M: rows in 3 groups, each row roughly a mix of its group's directions:
M (103 x 10):
[[ 1.14  3.70  3.03  1.38 -2.03 -2.05 -0.81  2.38  4.09  1.54]
 [-3.59 -3.43 -1.63 -1.54  3.01  1.77  1.61  0.28  3.30  2.08]
 [ 0.75 -0.69 -1.65 -1.97  2.39  2.18 -0.41  1.09 -6.17  1.48]
 [ 3.15  2.55 -0.42  0.93 -3.82  0.15 -3.42 -1.12 -3.12 -2.23]
 [ 1.90  1.07  2.94  3.87 -1.29 -3.38 -1.97 -1.67  1.50 -3.06]
 [-0.83  4.08 -2.18  0.53 -2.68  1.64 -4.83 -0.53 -1.28 -1.51]
 [ 0.04  3.85  4.23 -0.02 -0.53 -0.54 -0.11  4.36  2.37  1.33]
 [ 0.68 -5.46  2.05  0.97  3.15 -0.71  2.77 -1.00  0.26  2.27]
 [ 1.67  0.75  5.40  0.96  0.20 -3.09 -0.34 -0.73  2.49  3.14]
 [-4.90 -1.35 -3.67  1.79  0.50  2.11  1.27 -1.47 -1.60 -2.47]
 [ 4.70  1.49  3.86 -1.92 -0.54 -1.68 -0.72  1.06  2.33  2.58]
 [ 0.05  1.39  3.41  3.77 -0.23 -3.69 -1.67 -1.60  2.35 -2.71]
 [-3.30 -0.49 -3.73 -4.37  1.08  2.43  0.61  0.42  0.25  2.80]
 [-1.24 -1.75 -1.88 -5.04  2.58  2.70  1.11  2.16 -1.62  1.95]
 [ 2.44  3.53  3.75  0.66 -1.63 -1.52 -1.23  2.24  3.29  2.12]
 [-1.86 -0.85 -4.15  0.11 -0.28  2.64  1.03  1.29 -1.18 -5.21]
 [ 4.84  1.48  2.91 -1.38 -1.56 -3.35 -0.39  0.49  2.57  1.79]
 [ 1.40  1.66  5.14  1.56 -0.87 -2.88 -0.38 -1.25  1.21  3.73]
 [ 2.00  0.01  2.94 -2.43 -2.21 -0.32 -3.51  4.00  1.01  2.62]
 [-0.01 -0.91 -0.64 -3.51 -0.81 -4.87  2.63 -2.35  1.99 -2.32]
 [ 1.40 -0.93  0.90  1.94 -1.32 -2.11 -0.36 -0.80  6.37 -2.18]
 [-4.84  0.14 -3.29 -0.88  1.00  0.05  0.16 -4.43  1.64 -1.11]
 [ 1.46  4.00 -1.10 -2.34 -3.82 -2.72  0.82  2.26  0.96 -2.49]
 [ 1.65  4.06  3.35 -0.08 -1.59 -1.32 -0.71  2.43  4.03  1.52]
 [-1.56 -3.60 -3.25 -0.55  1.80  2.58  0.61 -2.41 -3.90 -1.47]
 [-1.55 -3.39 -3.75 -0.91  1.98  2.08  0.00 -3.17 -3.25 -1.44]
 [ 0.48  3.52  3.90  1.51 -0.74 -0.21 -1.90  3.74  2.47  2.31]
 [-0.16 -1.97  1.21 -3.73 -0.32 -4.49  2.32 -3.33  1.62 -1.03]
 [ 0.03  3.12  0.73  3.64  0.93  2.10 -2.85  4.30 -1.20  1.69]
 [ 0.27  3.57  2.70  0.93 -1.42 -3.01 -1.33  2.57  4.18  1.38]
 [-0.40 -0.50  0.89  2.45  1.47  4.29 -3.41  3.74  0.08  2.52]
 [ 3.89 -0.39  4.48 -0.76 -1.54 -0.33 -0.55  3.96 -0.69  2.21]
 [ 0.76 -0.30 -0.34 -3.42  1.92  1.58 -0.54  1.01 -5.93  2.15]
 [-0.67 -3.12 -2.62 -2.07  2.59  2.81 -0.84 -2.08 -4.25 -0.85]
 [-2.59 -3.54  0.04  1.86  3.56  1.78  3.61 -1.14  0.90  2.46]
 [-3.65  1.70 -3.19 -1.08  1.14 -3.05 -0.02 -3.36  1.86 -2.61]
 [ 0.06 -1.17 -0.58 -3.82 -1.19 -4.50  1.80 -3.19  1.69 -2.33]
 [-2.52 -3.43 -3.97 -0.17  1.52  1.72  1.21 -2.73 -2.73 -2.06]
 [-3.09 -0.60 -3.31 -1.73  1.23  2.28  0.51  1.51 -1.82 -4.83]
 [-1.71  0.48  1.25  3.26  4.47 -3.91  1.86 -2.25 -0.60 -0.49]
 [ 1.53 -3.07  2.10 -3.69 -1.37 -4.01  0.65 -3.31  0.63 -0.45]
 [-0.39  1.02 -0.80 -2.34 -5.25  1.34  0.55  3.30  2.49  2.37]
 [ 0.79  3.15 -1.27 -0.03 -4.31 -3.81 -3.30 -1.25 -0.28 -1.39]
 [ 0.66 -0.15  0.46  1.64  1.40  4.05 -4.55  3.28 -0.15  2.54]
 [ 0.57  3.27  0.46 -0.77 -3.13 -0.61 -5.37 -1.98 -1.68 -1.46]
 [ 0.82  0.69  2.70  2.12  0.80  2.72 -3.81  3.74 -0.09  3.21]
 [ 0.52  3.70  2.20  0.47 -2.23 -4.07  0.29  1.76  4.00  0.22]
 [ 0.93  0.22 -0.51 -3.23  1.44  0.48 -2.14 -0.10 -6.39  0.55]
 [-1.85 -3.05 -0.40  0.79  3.89  1.86  5.02  0.11  1.14  1.09]
 [ 0.38 -1.67 -0.40 -5.59  1.08  1.37  0.74  1.13  1.14  4.38]
 [-1.54 -3.60 -3.39  0.41  1.16  3.29  0.82 -2.45 -3.48 -1.35]
 [-2.58 -3.18 -3.40 -0.93  2.30  2.43  0.24 -1.50 -3.75 -1.73]
 [-4.55  1.52 -3.80  2.36  1.66 -0.04  0.14 -3.52  0.51 -1.14]
 [-3.09  0.62 -1.76  0.04  3.81 -0.18  1.89 -4.34 -0.25 -3.12]
 [ 0.28 -0.46  1.15  1.06 -1.05 -2.36 -0.51 -0.98  6.84 -1.53]
 [ 1.19  2.08 -0.81  5.18  0.85  3.39 -1.01  1.94 -3.07 -0.11]
 [-2.19 -0.95 -5.39 -1.31  0.14  2.84  0.25  0.71 -1.20 -3.63]
 [-1.01  1.11 -0.51 -1.76 -1.33 -4.48  3.55 -3.33  1.88 -2.24]
 [-1.26  3.78  1.40  2.44 -1.23  0.66 -1.57  2.56  4.85  1.18]
 [-3.14 -2.71 -3.94  1.70  0.18  2.42  1.93 -2.29 -2.02 -2.29]
 [-0.12 -1.03  0.34  0.11  2.63  4.48 -3.63  3.44 -1.69  1.94]
 [ 0.59  2.39  0.76  2.16  1.10  2.56 -1.78  5.89 -0.36  1.63]
 [ 1.74  3.66  0.29 -1.94 -4.52 -2.45 -3.13  0.27 -0.48 -1.68]
 [-1.75 -0.36 -0.96  3.13 -1.57  0.38  2.48  0.23  6.04 -0.68]
 [ 1.60 -0.41  3.57  1.85  1.59 -2.75 -0.53 -0.79  3.98  3.73]
 [-4.76 -1.65 -4.14  0.67  0.84  1.11  1.24 -1.35 -1.65 -2.96]
 [ 2.71  1.80 -0.74 -0.11 -2.38 -1.28 -5.14 -1.58 -2.26 -2.68]
 [ 2.28  0.64  4.54  0.92  0.10 -2.24 -0.04 -0.71  0.90  5.12]
 [ 2.41  1.66  1.86 -3.36 -3.54 -4.15  0.24  2.23  1.20 -0.50]
 [ 0.30  1.15  5.37  1.26  0.67 -3.32 -1.31  0.01 -0.22 -3.83]
 [-0.81 -3.55 -0.77  2.56  4.05  3.58  2.73 -1.18 -0.92  0.58]
 [-1.29 -0.31 -1.41  3.04 -1.68 -0.48  1.09 -0.68  6.29 -1.57]
 [-1.25 -0.74  2.09  0.00 -0.10 -1.26  1.50  0.79  6.81 -1.56]
 [-1.10 -2.36 -1.61 -2.83 -0.19 -4.62  0.55 -3.69  2.34 -1.27]
 [ 4.80  1.46  3.65 -0.70 -1.35 -2.98 -0.90 -0.19  1.81  2.45]
 [ 2.64  3.31  3.82  0.82 -2.20 -1.42  0.34  2.07  3.49  1.74]
 [ 1.86  0.43  5.44  1.23  0.89 -2.27  0.49  0.07  1.11  4.20]
 [-1.06  1.68 -1.27 -1.29 -2.08 -3.16  4.12 -2.90  2.11 -2.90]
 [-0.58 -4.08  0.63  0.04  4.34  0.49  4.19  1.06  1.56  1.45]
 [ 1.17  0.39  2.15  2.06 -2.22 -2.73 -0.46 -1.53  5.86  0.20]
 [ 1.75 -0.51  0.56  1.31  1.26  3.63 -4.56  3.31 -0.02  2.80]
 [-0.53 -0.63  0.27  0.20  2.36  4.89 -2.92  4.06 -1.42  1.56]
 [ 2.26  2.33  2.33 -2.06 -3.09 -3.03  2.87  3.43  0.85  0.02]
 [-2.11  1.12 -1.03 -1.55  1.24  2.22  0.67  0.99 -6.48  0.81]
 [ 3.57  0.74  3.52 -2.49 -0.28 -4.38  0.75  2.64  0.20 -0.99]
 [ 1.70 -1.39  1.58  0.06  2.22  4.23 -3.06  3.24 -1.70  2.61]
 [-0.97 -0.58 -2.07 -0.10 -1.89 -3.64  3.68 -4.08  0.32 -2.65]
 [-2.80 -1.59 -0.03  0.47  3.88  3.30  4.28  1.04  1.22  1.52]
 [-1.79 -3.29 -3.48 -1.40  2.16  1.52 -0.20 -2.36 -4.05 -1.64]
 [-0.10 -2.07 -0.26  3.60  1.45 -2.00 -1.29 -5.41 -2.27 -0.45]
 [-0.84  0.01 -1.89 -0.95 -1.47 -4.53  2.79 -4.12  1.28 -2.34]
 [ 4.22  1.24  2.71 -1.75 -1.24 -4.31 -0.03  0.19  2.72  1.56]
 [-0.46  0.40  1.37  4.04  1.75 -2.29 -1.65 -0.53  0.38 -5.45]
 [ 3.62  2.04  2.88 -1.74 -1.13 -3.88 -0.33  0.25  3.45  1.65]
 [-0.08 -1.56 -2.18  1.49 -0.69 -0.29  0.41 -0.49  6.96 -0.97]
 [ 2.36  3.10  4.02 -1.07 -0.60 -2.28 -1.04  2.43  3.22  2.07]
 [-2.03 -3.90  0.14  1.35  2.93  2.95  3.78 -1.39  0.40  2.21]
 [ 0.47  1.03  2.48  3.97 -0.64 -2.82 -1.27 -1.07  1.62 -4.78]
 [-0.30  1.48  0.40  4.94 -1.26 -2.46 -1.71 -2.14  1.64 -3.89]
 [ 1.91  0.68  3.56  4.27  0.25 -3.47 -1.77 -1.23  1.26 -2.52]
 [ 2.11  0.68  4.28  2.22  0.50 -0.93  1.24  0.24 -1.24  5.23]
 [-1.36 -3.38 -1.12 -1.07  3.99  0.06  4.89 -0.59  1.90 -0.49]
 [ 3.13  0.60  3.07  4.86 -1.63 -2.45 -0.58 -0.85  0.85 -2.45]]
one row of each group, then the others: which group is each in?
[-2.58 -0.22 -3.64 -1.70  0.26  4.03  2.63  1.85 -3.03  1.03]
<74>
[ 0.50 -3.40  1.35  0.04  3.30  1.93  5.18  1.70  0.56  1.21]
<4>
[-3.95 -1.92 -2.40  2.36  0.57  3.35  1.37  0.11 -3.51 -1.85]
<116>

[-1.32  2.25 -0.05 -0.59 -2.15 -4.70  3.42 -1.40  2.69 -2.23]
<116>
[ 0.25 -0.51  0.50  2.44  2.09 -4.44  0.07 -4.72 -1.74 -1.93]
<4>
[ 0.77  1.55  4.36  1.86 -0.57 -2.89 -0.30 -1.52  2.41  4.17]
<74>
[ 3.41  1.39  3.03 -0.10 -0.79 -3.37 -2.03  0.78  3.50  2.84]
<116>
[ 1.34 -0.32 -0.02 -2.48  2.72  0.59 -1.75  0.35 -6.16  1.68]
<74>
[ 0.32  1.16  2.46  3.59  1.31 -3.12 -2.62 -1.36 -1.10 -4.23]
<74>
[ 4.02 -1.61  1.82 -2.98 -1.70 -1.04  4.40  2.11  0.21 -0.98]
<4>
[ 1.43  3.32  3.39  0.83 -1.61 -0.99 -0.09  3.57  3.98  1.52]
<116>
[ 3.96  0.79  3.32 -2.91  0.52 -3.85 -1.64  1.36  0.32  2.04]
<116>
